128 stands for zero in the data rows.
Here are some points:
[ 69 105 135 131 151 151 151 152 111 114 107 104 103  97 114 116  91 146
  96 118 119  96 103 117]
[150 148 157 114 120 106  71 115  55  81 105 141 134 119 144 140 112 175
 130 128 157 143 156 145]
[ 69  98 128 114 137 152 127 169 132 123 156 193 175 140 139 122  82 124
  76  82 110 117 153 154]
[126 124 142 107 114 118  96 118  78  84 102 148 127 102 130 131 110 172
 129 128 153 134 125 137]
[136 151 149 147 140 131 113 103 101 112 147 190 166 150 158 155 126 181
 137 132 143 148 125 140]
[119 131 140 109 135 127 109 109  83  77 112 150 142 119 140 136 109 169
 122 128 147 143 142 140]
[113 134 143 135 142 136 121 118  83  89  97 141 120  96 125 134 104 172
 122 128 142 127 115 129]
[ 65  97 122 109 139 154 150 173 149 168 177 193 187 147 151 131  89 135
  88  76 110  90 139 149]
[ 87 102 129 135 134 148 145 143 111 112 124 152 140 108 130 117  94 140
  92  88 115 124 110 135]
[155 136 148 121 127 113  98  85  55  68  92 129 109 107 132 138 123 184
 138 142 151 144 130 128]
[107  95 120 115 139 127 101 149 115 112 128 143 141 121 129 117  78 136
  88  92 126 113 166 150]
[122 138 146 133 138 124 121 120  71  81  96 141 115 101 130 132 126 178
 130 117 139 141 109 129]
[ 93 120 131 120 119 119 106 137 113 110 151 182 166 134 146 132  91 149
  97 107 128 132 155 147]
[121 128 151 151 143 142 129 138  88  88 101 152 116 104 125 123 102 158
 110 119 124 107 117 126]
[ 76  97 122 129 133 152 160 175 152 159 182 196 182 142 148 124  84 124
  79  75 112 136 113 138]
[ 89 104 124 124 129 133 116 137 105 112 118 140 130 110 127 120  82 149
 101  94 133 133 149 146]
[149 159 154 128 127 113 109  99  62  75 109 159 141 124 148 152 121 184
 142 140 161 152 126 138]
[126 135 147 129 120 126 112 121 102 125 138 185 162 141 157 141 113 165
 123 115 136 157 125 146]
[ 30  83 116 116 134 141 162 146 131 133 164 193 171 138 143 119  77 124
  78  96 105 107 104 153]
[ 87  99 127 126 149 148 132 171 106  96 109 145 117  89 114 113  81 150
 100 117 125 112 126 121]
[158 146 150 118 104 106  89 104  45  44  75 117 116  97 130 141 117 187
 145 155 167 151 131 124]
[119 115 137 134 135 128 120 126  92  76 113 156 119 108 126 129 107 160
 116 122 142 132 108 132]
[150 142 150 118 117 118  98 149  77  87 105 130 136 116 145 148 121 186
 145 128 155 136  91 121]
[ 79 101 131 126 156 158 158 188 164 132 187 204 197 157 164 142  97 139
  85  93 115 129 118 160]
[ 57 101 121 124 129 152 142 179 155 156 190 214 194 158 163 136  91 134
  74  73  98 102  81 153]
[ 83 100 133 122 140 149 146 177 138 135 168 198 180 146 148 122  74 123
  62  74  94  97 117 154]
[153 153 158 112 124 109  98 112  73  79 108 158 136 130 151 145 123 178
 131 141 155 135  98 132]
[ 86  97 121 136 138 156 145 160 148 152 180 219 188 150 153 133  85 129
  73  83  98 103 180 146]
[ 89 111 143 141 158 156 144 163 102  73 116 138 122  99 126 122  90 156
 109 128 132 131  87 133]
[143 143 148 116 125 111 105 122  90 114 139 168 168 139 160 151 117 175
 132 143 152 136  93 139]
[ 66  94 124 114 130 148 141 172 142 166 182 229 194 163 161 143  96 143
  90  84 106 115 112 159]
[167 157 157 145 144 129 115 118  96 110 130 173 159 142 164 155 128 184
 138 125 149 135  83 127]
[110 124 150 132 139 138 135 146 123 148 162 192 185 160 161 139 100 148
  99  90 125 135 126 147]
[ 57 113 128 121 152 149 147 162  96  93 103 114 113  90 111 107  86 153
 109 111 128 144 113 131]
[146 147 148 127 118 102  76  99  55  54  86 132 124 110 133 143 110 178
 133 139 154 146 118 134]
10 more points follow, each with its number after it:
[142 130 142 129 133 126 109 121  77  75  92 113 111 103 127 133 118 183
 142 141 147 133 135 125] 0
[158 146 150 117 112 107  99  87  59  89  84 119 117 106 133 138 116 185
 133 147 157 130 126 119] 1
[ 84  99 134 134 142 159 154 139 113 123 116 115 115  94 115 116  93 158
 114 114 147 127 112 124] 2
[131 135 138 113 118 122 117 143  86  76 111 143 130 108 135 141 119 181
 144 129 159 147  98 127] 3
[127 132 139 121 143 132 123 124 118 162 155 212 181 156 161 154 117 164
 106 120 132 142  86 132] 4
[ 71 103 131 113 146 160 141 172 130 142 152 207 162 133 142 134  98 150
  95 103 120 103 109 132] 5
[135 134 142 141 135 123 114 117  99  98 135 168 169 136 154 140 114 166
 126 113 135 150 158 148] 6
[ 77  97 127 123 137 135 137 175 103  90 120 165 132 105 117 108  89 140
  92  96 126 128 117 147] 7
[129 126 140 128 139 132 135 139  86  82 103 151 118 104 132 133 113 182
 137 133 149 127 103 125] 8
[137 130 141 115 131 118 108 144  82  75 116 181 144 122 142 139 114 165
 121 121 141 130 119 142] 9
Which of these numbered points is nearest to each point below, ignoring the direction in which the first points spread most? Its number follows each.
[ 69  91 138 128 148 162 152 150 129 118 132 167 141 111 127 124  97 156
 111 103 124 121  80 122] > 8
[136 136 133 123 131 109  94  99  61  58  88 134 116 102 125 140 117 186
 143 151 161 128  99 123] > 5
[ 52  99 119 125 144 155 158 170 151 147 181 218 190 152 160 136  84 130
  82  77 105  91 111 142] > 5
[133 139 145 126 119 119  96  88  78 109 101 137 134 115 138 138 116 178
 135 140 152 134 110 121] > 1
[ 57  88 120 117 145 140 126 156 106 108 115 160 118  95 113 106  78 141
  92 104 126 132 121 149] > 7
[138 151 149 110 110 112  94  89  63  54  98 130 121 113 146 148 131 187
 144 138 152 136  88 113] > 3
[116 114 135 117 138 128 120 126  69  68  93 120 108  89 115 117  99 162
 125 127 150 139 114 139] > 7
[117 113 141 122 131 145 142 134 131 133 169 219 178 149 160 145  98 151
 101  99 117 138  82 136] > 4
[146 145 154 119 126 117 104 108  64  56  84 119 100  96 125 137 120 185
 148 141 156 136  98 117] > 8
[ 74 105 140 141 151 155 144 164 109  79 116 136 120 101 117 115  92 157
 108 122 132 120 110 132] > 7
[149 139 157 117 140 131 105 120  93 118 129 163 160 136 155 141 110 171
 123 122 148 138 165 141] > 6
[133 146 146 123 124 114  98 112  58  77  92 121 129 109 140 145 130 189
 144 134 154 137  80 119] > 3
[169 142 148 123 125 112  85  85  64  83  84 127 104 102 132 140 122 188
 148 146 155 135 112 113] > 1
[156 156 149 126 128 100  83 100  55  76 103 143 136 122 145 144 122 177
 137 146 158 140 169 135] > 6
[ 74  92 127 141 146 147 145 181 146 160 180 220 193 145 159 134  79 130
  78  81  99 119  61 149] > 3
Now 10 new points, numbered from 0 again:
[165 145 149 120 117 123  97 112  90  78 117 153 140 124 149 151 119 178
 132 128 145 135 104 116] 0
[140 128 144 114 116 112 108 109  73  67  94 140 116  94 123 126  93 164
 124 117 132 134  97 130] 1
[ 99 104 126 116 127 142 141 154 114 156 142 180 160 124 136 125  85 146
  96  98 119 123 122 141] 2
[ 69 104 137 130 176 163 157 179 128 127 133 161 132 121 130 122  92 153
 107  95 123 127 118 125] 3
[120 115 134 128 133 138 121 134 105 129 140 171 164 138 145 145 112 169
 122 126 145 138 140 140] 4
[ 63 105 134 109 129 146 131 172 113 107 139 176 153 121 137 127  93 147
  92  98 126 134 130 141] 5
[173 149 151 144 133 133 104 115  82  96 111 150 131 119 146 155 132 192
 148 133 161 156 115 109] 6
[142 139 155 108 137 127 113 113  64  66  80 134 109  96 121 124 104 172
 130 130 153 130 123 127] 7
[ 80 104 131 149 129 148 168 154 142 153 160 195 167 148 156 139  96 149
  95  98 115 138 147 142] 8
[163 142 138 110 118  97  72  68  51  69  80 118 113  99 128 132 114 182
 139 127 160 145 107 129] 9
Which of these numbered points is nearest to each point below, ignoring the direction in which the first points spread most? Its number follows each.
[147 135 143 128 132 125 101  98  94 106 127 168 147 129 145 141 117 172
 126 130 145 120 149 141] > 4
[127 137 146 133 130 126 118 119  79  89  99 131 128 108 131 137 116 179
 129 132 145 145 155 132] > 8
[ 64  89 111 101 136 144 155 188 144 129 181 218 186 147 156 126  80 126
  63  54  97  99 111 140] > 1
[163 151 153 115 111 105  96 116  71  83  96 171 140 118 140 147 117 187
 142 138 158 132  86 118] > 0
[115 122 134 135 123 112 124 106  91 102 119 135 139 119 136 135 102 167
 121 129 152 142 149 142] > 8
[138 130 145 129 119 116 108  92  78  75  99 136 118 108 123 130 100 163
 119 132 151 137 105 139] > 1
[118 143 151 141 150 136 129 142 105 128 132 172 160 133 154 148 116 174
 135 125 152 143 114 135] > 6
[123 122 148 125 129 140 122 141 123 141 156 179 167 145 159 152 111 164
 106 104 129 120 132 127] > 6
[106 108 137 146 131 154 141 169 124 116 135 176 139 114 138 125  94 147
 103 108 128 128 159 141] > 8
[163 154 162 127 121 117  95  99  68  66 106 140 143 121 145 143 119 180
 140 134 160 153  91 126] > 0
[ 98 113 147 147 156 151 128 178 105 116 115 148 126 108 122 121  95 160
 110 111 138 122 118 131] > 3
[156 145 147 116 112 104  64  95  52  55  82 104 116 109 138 142 114 178
 135 135 158 147 128 135] > 9
[133 130 142 129 111 122 106 117 109 103 136 164 147 131 149 136  99 155
 106 112 131 137  84 130] > 0
[147 143 144 132 122 109  86  63  57  84  69  92 106  96 129 133 108 184
 141 135 156 156  83 114] > 9
[111 114 136 115 134 135 119 144 102  76 122 136 137 121 134 133 103 166
 120 117 134 152 115 140] > 5
